One turn sends every row of this set to another row. A few are shown first. Where does it send the rows asked after them?
Z271: 16 25 12 19 -21 10 12 21 20 -15 -3 -9 11 9 -10 12 4 -3 -3 -13 -3 23 -24 0
Z538: -6 -11 -17 4 -23 16 -5 12 -17 -10 13 6 -14 18 -10 -3 0 0 38 -14 -9 0 -8 14
Z910: -4 26 11 -17 -16 28 15 11 29 2 -5 0 16 3 -8 19 21 6 -1 -2 -10 0 -23 0
Z53: 8 17 -10 -10 -7 20 13 2 -5 13 -21 -15 11 -5 4 10 3 12 -16 -3 -17 -7 -19 -16
Z774: -7 -11 -14 2 -15 24 -1 8 -24 -12 8 3 -23 15 -11 -2 11 6 29 -14 -15 -4 5 7
Z900: 14 -9 1 -5 6 5 10 23 18 -2 0 -14 15 3 1 -19 9 17 13 8 18 -18 -12 -12
Z649: 4 7 11 -10 -5 -7 6 4 -19 0 19 -31 8 11 9 12 26 0 -4 -5 14 -5 -20 -4
Z584: 16 -8 16 18 -5 -7 10 16 34 -29 0 6 8 10 -6 -16 -16 1 -1 3 -4 -11 4 -5
Z343: 16 21 -5 5 -26 12 8 5 5 -16 -3 7 15 13 -2 18 -21 -4 -19 -17 -24 5 -5 -21
Z895: -11 -3 14 -13 -15 -9 -15 -25 -12 -10 3 4 21 3 23 5 -10 8 -3 3 -14 -19 -20 8
Z432: -21 12 7 -2 23 6 -18 -16 7 -1 16 6 -8 -21 1 18 -10 1 16 -5 3 19 14 -6
Z57: -20 16 7 -5 18 0 -12 -10 15 3 21 5 -7 -16 -4 22 -12 -7 14 -8 9 22 6 -5
Z606: 15 12 9 21 -11 19 -2 0 -2 -12 -21 -10 17 -12 10 -5 1 27 6 1 -10 10 -25 -3
Z344: -18 13 2 0 20 1 -16 -15 3 -2 18 5 -8 -15 1 20 -16 -2 14 -10 4 19 14 -12
Z759: -5 2 19 -11 -8 -2 -10 -10 -9 -1 9 -15 22 5 20 3 18 17 13 5 9 -10 -33 9
Z929: 14 -3 -2 -10 4 4 22 26 22 -3 9 -11 7 15 -10 -4 8 1 -7 1 9 -22 3 -22
Z732: -4 13 21 -18 -12 -2 11 0 1 -13 29 -10 3 21 -1 25 29 -11 -17 -9 -2 -8 -3 -4
Z385: 5 -10 4 -13 0 7 -1 8 24 -5 -3 5 23 2 8 -19 -7 23 14 13 3 -27 -11 -8
Z512: 9 -2 17 -6 -3 4 19 22 42 -22 10 10 7 16 -14 0 7 -1 -4 1 -2 -17 9 -12
Z724: -16 15 6 2 18 -1 -14 -10 9 -2 21 4 -8 -15 -1 19 -17 -6 15 -8 10 25 10 -8
Z528: -14 -8 -14 -3 -23 11 -4 12 -6 -3 9 11 -15 20 -13 1 -10 -9 32 -10 -12 -3 -15 24
Z505: -20 13 6 2 26 0 -10 -13 6 6 12 -2 -11 -23 0 18 -8 -2 14 -6 8 20 7 -4
Z930: -2 8 38 9 -15 -9 2 -7 11 -36 19 2 4 20 0 17 14 -10 -11 -6 -11 2 -4 11
Z983: 11 -14 -2 1 -4 -4 1 5 20 -15 -6 11 16 6 6 -19 -29 8 -4 6 -9 -24 1 -14
Z572: 3 -1 22 15 -17 -21 -5 -18 -7 -30 7 0 7 11 16 3 -16 -6 -17 -3 -17 -2 -8 8
Z25: -20 15 2 -7 23 -2 -10 -11 7 8 15 0 -10 -17 -4 21 -15 -10 10 -7 8 18 8 -6
Z645: 3 18 14 -2 -22 28 -9 -8 19 -24 -9 20 26 0 4 9 -2 22 5 -5 -27 -1 -9 -3
Z731: -16 -10 -11 0 -16 6 6 9 -7 1 -4 6 -24 13 -17 -1 -8 -17 19 -5 -19 -4 -13 27
Z299: -17 -11 -5 9 -8 12 9 8 -8 -7 -7 1 -30 11 -17 -4 7 -9 17 -5 -22 -5 -4 25
Z375: -14 -11 -4 3 -7 24 6 5 -15 -10 2 3 -27 11 -15 0 19 3 21 -8 -22 -6 6 16

Z759 -> Z649
Z983 -> Z385
Z299 -> Z731
Where do these go?
Z645 -> Z606
Z432 -> Z505

